128 stands for zero in the data rows.
Here are some points:
array([120, 118, 160, 125, 117, 131, 158, 132, 174, 155, 142, 111, 136, 130, 101, 162])
array([077, 164, 180, 099, 123, 184, 125, 145, 171, 164, 166, 162, 123, 147, 100, 098])
array([077, 120, 151, 105, 130, 121, 156, 160, 087, 157, 174, 142, 099, 108, 104, 142])
array([119, 133, 129, 146, 116, 083, 139, 117, 139, 174, 152, 165, 119, 113, 081, 083])
array([161, 139, 133, 172, 096, 156, 130, 100, 127, 133, 125, 105, 091, 065, 149, 115])
array([110, 099, 147, 116, 137, 120, 113, 129, 075, 130, 133, 075, 155, 123, 143, 158])
array([166, 141, 162, 074, 102, 154, 167, 144, 120, 115, 112, 137, 145, 070, 126, 150])
array([112, 101, 089, 175, 148, 077, 153, 149, 154, 109, 156, 154, 135, 130, 178, 088])
array([188, 142, 101, 157, 109, 126, 104, 103, 128, 156, 138, 148, 105, 143, 118, 130])
array([110, 104, 072, 164, 099, 208, 111, 161, 082, 068, 165, 134, 140, 088, 137, 176])
array([240, 166, 099, 170, 103, 159, 093, 107, 082, 099, 129, 095, 195, 136, 127, 122])
array([255, 170, 064, 140, 122, 057, 138, 066, 214, 139, 065, 175, 090, 234, 088, 035])
array([108, 105, 125, 071, 110, 134, 168, 139, 132, 155, 213, 099, 132, 137, 106, 106])
array([148, 117, 129, 100, 100, 137, 103, 119, 116, 128, 131, 124, 179, 119, 135, 137])
array([112, 129, 103, 135, 211, 103, 184, 102, 139, 166, 169, 155, 119, 116, 097, 174])
array([148, 147, 127, 146, 114, 112, 151, 160, 130, 133, 150, 161, 129, 173, 123, 115])
array([119, 137, 166, 126, 122, 114, 095, 110, 110, 179, 121, 121, 122, 130, 119, 162])
array([142, 124, 132, 137, 075, 107, 138, 118, 159, 101, 170, 106, 177, 158, 088, 073])
array([161, 138, 149, 156, 106, 204, 081, 163, 046, 000, 064, 036, 218, 129, 234, 192])
array([109, 172, 118, 145, 107, 097, 165, 140, 176, 173, 142, 130, 113, 102, 069, 096])
array([171, 160, 104, 177, 142, 094, 102, 073, 126, 169, 143, 111, 146, 125, 157, 125])
array([048, 122, 169, 047, 201, 059, 238, 121, 255, 255, 172, 220, 022, 130, 013, 000])
array([152, 170, 142, 109, 095, 151, 115, 185, 173, 159, 145, 129, 148, 148, 130, 115])
array([122, 108, 185, 139, 092, 177, 107, 084, 127, 166, 105, 136, 080, 104, 153, 144])
array([134, 079, 089, 073, 185, 096, 177, 189, 137, 122, 138, 194, 202, 113, 098, 136])
array([177, 145, 143, 130, 111, 143, 153, 101, 174, 155, 101, 103, 117, 153, 054, 102])
array([074, 081, 093, 179, 044, 191, 096, 144, 069, 073, 135, 115, 134, 122, 156, 145])
array([255, 184, 087, 158, 160, 185, 048, 141, 094, 109, 140, 106, 191, 205, 155, 192])
array([132, 192, 137, 128, 134, 102, 134, 139, 166, 150, 155, 158, 109, 166, 104, 141])
array([248, 199, 071, 149, 141, 082, 157, 087, 192, 117, 123, 157, 070, 240, 146, 067])
array([062, 086, 122, 151, 138, 119, 196, 127, 118, 148, 145, 144, 156, 145, 093, 121])
array([186, 141, 105, 172, 176, 088, 085, 118, 166, 176, 110, 101, 148, 134, 126, 111])
array([037, 101, 167, 105, 194, 126, 103, 172, 078, 091, 140, 102, 156, 086, 202, 191])
array([099, 136, 123, 139, 182, 138, 159, 165, 115, 113, 141, 128, 159, 120, 120, 125])
array([000, 056, 166, 158, 163, 113, 157, 155, 136, 132, 111, 183, 114, 117, 132, 100])
array([024, 127, 154, 157, 063, 155, 120, 185, 127, 101, 088, 106, 146, 123, 181, 184])
array([073, 116, 125, 101, 116, 126, 136, 134, 135, 140, 140, 137, 131, 116, 104, 111])
array([099, 111, 139, 137, 095, 147, 119, 115, 169, 189, 092, 141, 071, 088, 099, 110])
array([140, 117, 076, 111, 142, 161, 083, 130, 090, 104, 134, 169, 180, 134, 138, 194])
array([183, 161, 129, 161, 122, 148, 081, 096, 140, 097, 087, 132, 176, 103, 138, 127])
array([148, 138, 162, 133, 100, 119, 098, 159, 103, 157, 130, 108, 119, 127, 140, 150])
Here are 16 more points, each followed by its number:
array([065, 120, 111, 186, 036, 109, 125, 150, 080, 124, 100, 108, 137, 104, 150, 192]) 0
array([108, 097, 168, 102, 113, 178, 055, 157, 100, 037, 150, 081, 183, 111, 200, 211]) 1
array([025, 133, 202, 135, 143, 159, 133, 107, 130, 098, 058, 117, 079, 079, 164, 074]) 2
array([172, 163, 107, 141, 172, 096, 130, 104, 168, 137, 159, 126, 110, 180, 101, 056]) 3
array([153, 150, 133, 100, 133, 122, 167, 141, 127, 184, 125, 109, 107, 161, 088, 126]) 4
array([186, 189, 157, 121, 255, 056, 160, 051, 156, 191, 211, 132, 123, 181, 059, 080]) 5
array([116, 147, 096, 145, 169, 134, 113, 163, 142, 190, 157, 164, 156, 093, 082, 108]) 6
array([032, 130, 169, 151, 084, 206, 081, 152, 007, 077, 141, 109, 206, 065, 200, 209]) 7
array([176, 117, 144, 073, 207, 097, 160, 149, 145, 156, 198, 097, 084, 128, 137, 088]) 8
array([059, 139, 133, 114, 075, 110, 116, 115, 193, 206, 121, 146, 098, 089, 130, 091]) 9
array([154, 073, 148, 195, 113, 167, 069, 159, 030, 000, 091, 068, 142, 115, 250, 185]) 10
array([023, 124, 159, 117, 080, 186, 188, 173, 097, 093, 093, 109, 116, 038, 115, 148]) 11
array([138, 115, 142, 130, 185, 085, 142, 081, 139, 145, 194, 138, 126, 179, 113, 090]) 12
array([133, 132, 115, 128, 126, 167, 148, 103, 108, 159, 110, 131, 135, 097, 158, 113]) 13
array([164, 138, 062, 191, 163, 093, 119, 153, 169, 130, 081, 123, 115, 110, 077, 056]) 14
array([171, 167, 143, 093, 212, 141, 078, 074, 144, 116, 130, 099, 149, 143, 178, 123]) 15
Which three of these numbered points are nearest to each point below, looking only along the 5 directions in which the first points spread most? Their numbers follow each, nearest first.
array([172, 162, 093, 127, 148, 087, 133, 101, 138, 168, 085, 085, 119, 156, 071, 067]) > 3 14 4
array([055, 139, 187, 113, 043, 157, 135, 189, 153, 138, 133, 101, 119, 012, 151, 180]) > 11 2 0
array([089, 092, 136, 127, 149, 068, 253, 076, 221, 212, 142, 180, 069, 176, 079, 000]) > 9 12 3
array([201, 149, 093, 135, 135, 098, 168, 092, 195, 157, 113, 145, 098, 137, 096, 059]) > 3 14 12
array([008, 150, 166, 145, 112, 150, 145, 112, 169, 161, 095, 144, 074, 066, 210, 076]) > 2 9 0
array([154, 149, 116, 137, 143, 074, 158, 134, 134, 181, 163, 146, 137, 130, 098, 184]) > 8 6 12
array([118, 046, 138, 061, 171, 101, 125, 144, 132, 128, 110, 111, 119, 057, 086, 155]) > 6 13 8
array([142, 137, 113, 113, 115, 188, 067, 163, 032, 030, 150, 112, 199, 093, 187, 198]) > 1 7 10
array([156, 160, 137, 116, 174, 100, 164, 100, 163, 165, 123, 163, 137, 179, 132, 104]) > 12 3 8
array([028, 127, 223, 145, 124, 083, 166, 219, 139, 140, 152, 097, 155, 053, 100, 142]) > 11 2 9
array([053, 119, 156, 184, 134, 147, 117, 151, 056, 029, 132, 105, 085, 046, 188, 141]) > 0 2 11
array([090, 072, 168, 071, 082, 098, 151, 171, 149, 081, 116, 150, 074, 123, 105, 088]) > 9 13 6
array([192, 154, 127, 063, 255, 043, 191, 088, 178, 225, 150, 122, 122, 201, 104, 063]) > 5 8 12
array([043, 030, 117, 146, 123, 136, 170, 114, 120, 151, 163, 146, 060, 108, 152, 180]) > 2 11 0
array([141, 136, 106, 100, 167, 120, 166, 143, 135, 186, 115, 162, 097, 116, 068, 135]) > 8 6 4
array([059, 110, 155, 084, 111, 140, 141, 189, 094, 094, 126, 130, 163, 078, 133, 188]) > 11 0 1
array([208, 134, 148, 066, 255, 079, 146, 050, 161, 186, 146, 170, 070, 150, 027, 070]) > 5 8 12
array([115, 208, 137, 069, 255, 060, 162, 033, 163, 186, 160, 139, 114, 157, 077, 031]) > 5 8 12
array([252, 173, 142, 156, 167, 149, 077, 119, 104, 100, 150, 103, 118, 198, 149, 169]) > 15 13 3
array([015, 113, 148, 115, 122, 085, 114, 085, 133, 173, 150, 102, 118, 052, 122, 173]) > 2 9 13
array([153, 150, 077, 115, 109, 092, 121, 098, 204, 135, 132, 111, 120, 138, 093, 068]) > 3 14 4
array([096, 105, 086, 099, 166, 177, 152, 153, 115, 208, 158, 142, 090, 110, 083, 085]) > 6 4 8
array([056, 079, 183, 117, 098, 228, 073, 213, 000, 031, 132, 031, 157, 071, 204, 201]) > 7 1 10
array([128, 130, 104, 128, 128, 124, 120, 148, 123, 139, 097, 118, 092, 124, 147, 138]) > 13 6 4
array([038, 066, 155, 161, 125, 106, 195, 156, 103, 131, 137, 112, 120, 087, 084, 199]) > 11 2 0
array([055, 163, 240, 121, 132, 158, 122, 136, 148, 184, 127, 113, 121, 088, 141, 121]) > 9 2 13
array([250, 150, 076, 147, 095, 139, 029, 093, 083, 135, 114, 107, 213, 200, 133, 142]) > 15 13 3
Now 16 new points, numbered from 0 again:
array([255, 178, 045, 177, 076, 164, 098, 117, 064, 075, 092, 094, 206, 178, 177, 140]) 0
array([225, 153, 152, 147, 186, 131, 096, 115, 115, 101, 109, 124, 167, 140, 148, 151]) 1
array([080, 138, 132, 134, 157, 128, 140, 107, 125, 104, 121, 130, 115, 138, 145, 064]) 2
array([060, 136, 170, 071, 143, 142, 134, 130, 120, 172, 121, 114, 116, 121, 135, 107]) 3
array([096, 142, 127, 120, 138, 168, 103, 101, 051, 126, 082, 127, 126, 089, 149, 087]) 4
array([045, 077, 131, 084, 176, 058, 240, 131, 218, 206, 170, 213, 054, 129, 089, 034]) 5
array([208, 126, 098, 181, 160, 078, 113, 094, 179, 178, 143, 114, 102, 189, 065, 104]) 6
array([255, 170, 106, 139, 129, 121, 076, 129, 122, 076, 173, 124, 225, 133, 184, 156]) 7
array([109, 091, 163, 080, 131, 112, 136, 113, 096, 127, 152, 145, 151, 073, 101, 135]) 8
array([152, 136, 128, 165, 072, 151, 143, 136, 165, 166, 114, 113, 135, 111, 098, 118]) 9
array([086, 144, 130, 119, 102, 118, 116, 105, 152, 161, 143, 104, 124, 086, 113, 138]) 10
array([218, 185, 098, 150, 115, 122, 075, 130, 076, 081, 091, 109, 135, 115, 168, 164]) 11
array([119, 075, 121, 166, 054, 161, 135, 142, 129, 124, 138, 118, 114, 073, 144, 196]) 12
array([161, 112, 078, 151, 097, 122, 122, 107, 183, 089, 096, 127, 111, 102, 161, 133]) 13
array([066, 093, 161, 138, 108, 188, 059, 140, 058, 025, 124, 085, 165, 129, 175, 155]) 14
array([099, 138, 206, 098, 138, 121, 159, 140, 128, 174, 078, 142, 114, 140, 122, 086]) 15
The same question for these:
array([255, 165, 070, 127, 154, 152, 141, 095, 087, 077, 098, 108, 162, 191, 174, 163]) > 7 1 11
array([234, 171, 112, 159, 112, 125, 035, 130, 093, 115, 128, 134, 139, 161, 202, 196]) > 11 1 7
array([103, 139, 153, 068, 149, 064, 161, 136, 148, 166, 123, 143, 080, 092, 074, 068]) > 15 3 10
array([208, 189, 127, 076, 187, 074, 147, 078, 209, 174, 128, 159, 081, 197, 106, 105]) > 6 15 9
array([103, 107, 107, 145, 134, 178, 000, 147, 000, 000, 143, 073, 238, 112, 247, 211]) > 14 11 7
array([021, 069, 155, 118, 104, 109, 153, 187, 104, 149, 129, 106, 069, 086, 118, 105]) > 3 15 10
array([101, 127, 154, 080, 157, 011, 237, 102, 239, 255, 174, 206, 040, 112, 000, 000]) > 5 15 6
array([095, 142, 190, 100, 107, 154, 090, 102, 105, 144, 130, 146, 154, 082, 094, 099]) > 10 3 8
array([209, 115, 118, 131, 105, 151, 120, 143, 095, 089, 057, 150, 110, 157, 110, 129]) > 13 9 11
array([147, 117, 101, 112, 065, 136, 130, 083, 142, 157, 105, 143, 114, 121, 137, 121]) > 9 13 10
array([101, 123, 079, 099, 109, 129, 121, 158, 128, 149, 144, 155, 148, 120, 062, 194]) > 8 3 10
array([073, 151, 121, 119, 140, 148, 148, 168, 096, 118, 130, 129, 137, 152, 093, 138]) > 8 2 3
array([175, 134, 112, 139, 196, 093, 144, 028, 147, 156, 103, 137, 020, 152, 124, 074]) > 6 2 13
array([095, 135, 112, 135, 164, 162, 115, 142, 141, 115, 082, 111, 145, 076, 139, 125]) > 4 12 2
array([068, 126, 132, 132, 114, 181, 074, 160, 057, 055, 182, 085, 169, 101, 216, 186]) > 14 12 4
array([075, 084, 158, 099, 107, 132, 119, 152, 120, 140, 154, 133, 109, 074, 112, 126]) > 3 8 10
array([144, 101, 117, 090, 153, 134, 114, 124, 104, 161, 202, 132, 150, 118, 092, 147]) > 8 3 10
array([093, 206, 125, 129, 138, 111, 151, 151, 143, 206, 151, 154, 079, 140, 089, 128]) > 15 10 3
array([105, 091, 131, 193, 025, 169, 138, 189, 071, 049, 124, 092, 113, 146, 224, 205]) > 14 12 4
array([253, 139, 087, 178, 115, 065, 163, 112, 180, 146, 137, 143, 103, 229, 132, 058]) > 6 13 9
array([104, 095, 104, 219, 176, 186, 102, 148, 021, 022, 116, 133, 146, 178, 206, 166]) > 14 4 11
array([151, 135, 088, 067, 205, 152, 082, 062, 123, 057, 119, 096, 138, 164, 141, 137]) > 1 11 7
array([133, 174, 123, 109, 166, 069, 137, 061, 209, 168, 114, 100, 082, 166, 118, 028]) > 6 15 2
array([030, 097, 160, 139, 109, 196, 090, 172, 072, 031, 146, 128, 157, 088, 156, 205]) > 14 12 4
array([183, 085, 130, 134, 134, 117, 108, 099, 070, 137, 143, 162, 187, 171, 112, 160]) > 1 11 7
array([185, 131, 096, 107, 136, 106, 117, 166, 149, 128, 126, 148, 163, 172, 098, 172]) > 1 7 13
array([128, 078, 137, 109, 165, 101, 164, 123, 158, 182, 113, 122, 110, 081, 091, 084]) > 15 3 10
